(61): [ -6.4  -4.0  -4.7 -12.9  -2.5 -40.4   1.6 -67.8   2.4   0.9   1.6   8.7
  68.0  -3.7  81.9]
(109): [-45.6  -4.1  -4.7  36.6  -0.4 -15.2 -10.6   1.7 -17.5  24.4   6.5 -21.0
 -50.6 -10.0  23.4]
(78): [-45.6  -4.1  -4.7  36.6  -0.4 -15.2   1.6  37.5 -17.5  24.4   6.5 -21.0
 -50.6 -10.0  23.4]
tail: [-15.2   1.6  37.5 -17.5]
[ 24.4   6.5 -21.0 -50.6 -10.0  23.4]
loc: [-2.5]
(61), 5
loc: [2.4]
(61), 9

(191): [ -8.5  12.8  50.7  67.4 -61.8 -12.1  15.0 -27.6   4.9 -25.4 -26.6  18.5
  57.1  42.4   6.7]
(95): [ -7.7 -38.7 -16.0 -27.7  40.7  22.3 -42.4  15.8 -39.1  10.3   5.8  -5.1
  42.9  37.8 -11.0]
(201): [ 12.7  44.0 -21.4 -35.1  31.5  10.1  53.0   0.7  34.5   0.3  14.7  -1.6
  31.4  21.1  30.6]
(150): [ -8.5  12.8  50.7  67.4 -61.8 -12.1  15.0 -27.6   4.9 -25.4 -26.6  18.5
 -59.8 -52.3   9.9]
(79): [-65.8 -31.9  -8.9  -1.0 -63.4 -48.0 -12.1  -7.7 -40.7 -10.9  -0.9 -33.4
 -46.0 -35.1 -25.6]
(45): [-13.8   2.7  -5.3  -0.1  -2.5   2.7  62.1   1.1  51.0   3.0  -6.1  -9.2
  -5.8 -18.6   0.5]
(173): [-74.4   0.9 -29.1 -28.6   3.1  -9.3  17.7 -13.0 -24.6  -4.1   6.2 -22.4
   7.8  11.1  17.8]
(132): [-28.0  13.0  -1.1   9.1  -5.9  -3.7  20.2 -18.4 -16.6 -11.3  -9.3  -3.7
  -7.0  -0.4  28.8]
(102): [-46.9 -27.4 -11.4   5.9  16.3  13.0  30.5  20.5  20.8 -11.3  -9.3  -3.7
  -6.9   8.3 -23.3]
(21): [-33.4  12.6  26.5  42.5 -12.9  -0.4   1.6 -14.8 -25.1  -1.3 -14.6  11.0
 -20.5  -4.4  21.3]
(148): [-28.0  13.0  -1.1   9.1  -5.9  -3.7  20.2 -18.4  -6.6 -11.3  -9.3  -3.7
  -7.0  -0.4  28.8]
loc: [20.5]
(102), 8
tail: [  4.9 -25.4 -26.6  18.5  57.1]
[42.4  6.7]

(86): [ 22.4  49.1  -1.2 -47.9   3.4  -6.3  12.8  21.9 -30.8  17.7]
(158): [-21.1 -29.5  60.4  18.6 -42.7 -36.5  31.8  20.2   3.5   2.8]
(127): [ 33.8 -37.4 -33.6  36.3  -8.3  35.9 -47.0  18.3  31.1  36.9]
(155): [-79.1   3.4  -6.1   4.6  66.8  -1.5  35.7 -35.3 -12.2 -58.8]
(161): [-28.4 -46.7   2.4  44.6  11.7  27.5 -13.6 -43.5  33.4 -21.5]
(99): [-51.4   4.3  40.9 -13.6  19.1 -23.6  63.9  34.2   3.8  -0.5]
(11): [ -3.6   9.0  16.1 -21.0  15.2  14.8  28.0  39.1   6.4  34.1]
(47): [ -0.3 -10.7 -15.3   2.6  32.5  48.5  -7.9  -2.8  11.7  24.0]
(64): [ 36.4  -8.1  -7.0  -3.1  -8.5  22.3 -10.4  54.4  16.7  58.5]
(17): [ -0.7 -17.0  25.6   9.9 -20.1 -11.1  16.0  41.3  22.5  27.8]
(203): [-49.1 -30.9  41.1  32.8 -21.4 -47.3  27.3  -7.3  16.2 -39.7]
loc: [49.1]
(86), 2
loc: [22.4]
(86), 1
loc: [54.4]
(64), 8

(8): [-45.3 -62.1  15.1  23.4   3.5  41.9]
(30): [-64.7  36.9   0.0   8.6 -26.3  25.6]
(113): [ -1.7 -44.2  17.0 -14.1 -22.1  42.0]
(88): [-64.7  37.0   0.0   8.6 -58.2 -26.5]
(59): [ 65.4  63.9  30.1 -31.8 -29.0   9.9]
(16): [-42.8  23.0   1.7  36.1 -73.9 -49.9]
loc: [65.4]
(59), 1
loc: [15.1]
(8), 3
loc: [42.0]
(113), 6
loc: [-29.0]
(59), 5
loc: [37.0]
(88), 2
tail: [-64.7  36.9   0.0   8.6]
[-26.3  25.6]

(32): [-14.6  54.2 -62.4  66.9 -42.4   5.5  10.3  10.8  26.6 -67.3  26.4 -44.9
  39.3 -22.4 -22.5  55.7  21.4 -18.4  33.2  31.5  45.4 -29.6  -5.3  17.3
 -28.1  -9.3 -17.9]
(67): [-17.1 -48.5 -10.3 -41.6   8.6 -23.6  -1.9  23.4 -11.5  12.8  25.2  42.9
  21.0 -11.4 -32.4  24.7  39.3 -42.8 -32.1   5.7  22.4  10.4  13.6  20.2
  14.4   5.3  15.6]
(23): [  5.2  53.2   7.9   5.5  36.8 -14.2 -51.6   3.3  -1.5   6.9  18.4  -8.0
  38.0 -22.5 -36.0  54.3  26.0  -3.6  11.4  32.2  46.6 -88.0 -41.3   7.4
 -26.6   9.8 -26.2]
(40): [  5.2  53.2   7.9   5.5  36.8   1.8 -51.6   3.3  -1.5   6.9  18.4 -33.0
  38.0 -22.5 -36.0  54.3  26.0  -3.6  11.4  32.2  46.6  37.5 -41.3   7.4
  -1.6   9.8 -26.2]
loc: [-42.4]
(32), 5
loc: [-22.4]
(32), 14
[-17.1 -48.5 -10.3 -41.6   8.6 -23.6  -1.9  23.4 -11.5  12.8  25.2  42.9
  21.0 -11.4 -32.4  24.7  39.3 -42.8 -32.1   5.7  22.4  10.4  13.6  20.2
  14.4   5.3  15.6]
(67)

(68): [ 6.5  6.2  8.5 35.8 20.3 21.2 22.0  3.6  6.3  7.1  8.1 12.8 12.7  6.7
 10.7 26.5 12.5 13.4 14.3 16.4  4.0 22.9 22.6  7.6  9.9 31.7 10.4 23.8
 20.2 10.5 21.7 11.6  8.1 13.4  8.2 15.3 19.2 16.2 15.7  6.3 17.2 24.1
  3.4  5.6 48.3  9.1 29.5 19.3 28.9 22.1 12.1]
(65): [15.3 12.1 13.2 58.3 26.3 24.5 22.9  5.4 23.3 13.5  8.6  8.5 16.0 27.4
 33.1 28.8 14.9 32.5 18.7 15.0 13.0 37.1 26.6 38.3 11.0 32.0 13.7 50.0
 45.2 34.3 39.9 18.3  8.0 13.4  8.2 37.0 87.4 33.3 31.5  9.4 51.4 66.2
  9.7 13.0 74.2 31.5 31.4 55.6 54.9 74.8 21.8]
(46): [15.3 12.1 13.2 58.3 26.3 24.5 22.9  5.4 23.3 13.5  8.6 26.1 16.0 27.4
 33.1 24.7 14.9 32.5 18.7 15.0 13.0 37.1 26.6 38.3 11.0 32.0 13.7 50.0
 45.2 34.3 39.9 18.3 10.4 15.3 20.5 37.0 87.4 33.3 31.5  9.4 51.4 66.2
  9.7 13.0 74.2 31.5 31.4 55.6 54.9 74.8 21.8]
loc: [28.9]
(68), 49
loc: [21.7]
(68), 31
loc: [28.8]
(65), 16
tail: [ 8.1 13.4  8.2]
[15.3 19.2 16.2 15.7  6.3 17.2 24.1  3.4  5.6 48.3  9.1 29.5 19.3 28.9
 22.1 12.1]

(143): [-6.9 11.2 56.0 -6.4]
(39): [ 32.4   1.4 -29.7  20.9]
(133): [ 17.6   1.5  24.1 -29.8]
(135): [-24.2  -5.0 -42.5   6.7]
(33): [-6.9 11.2 56.1 -6.4]
(71): [ 0.7 14.8 57.9 -5.1]
tail: [11.2 56.1]
[-6.4]
loc: [-5.1]
(71), 4
[-6.9 11.2 56.1 -6.4]
(33)
tail: [ 0.7 14.8 57.9]
[-5.1]
tail: [14.8 57.9]
[-5.1]
loc: [32.4]
(39), 1

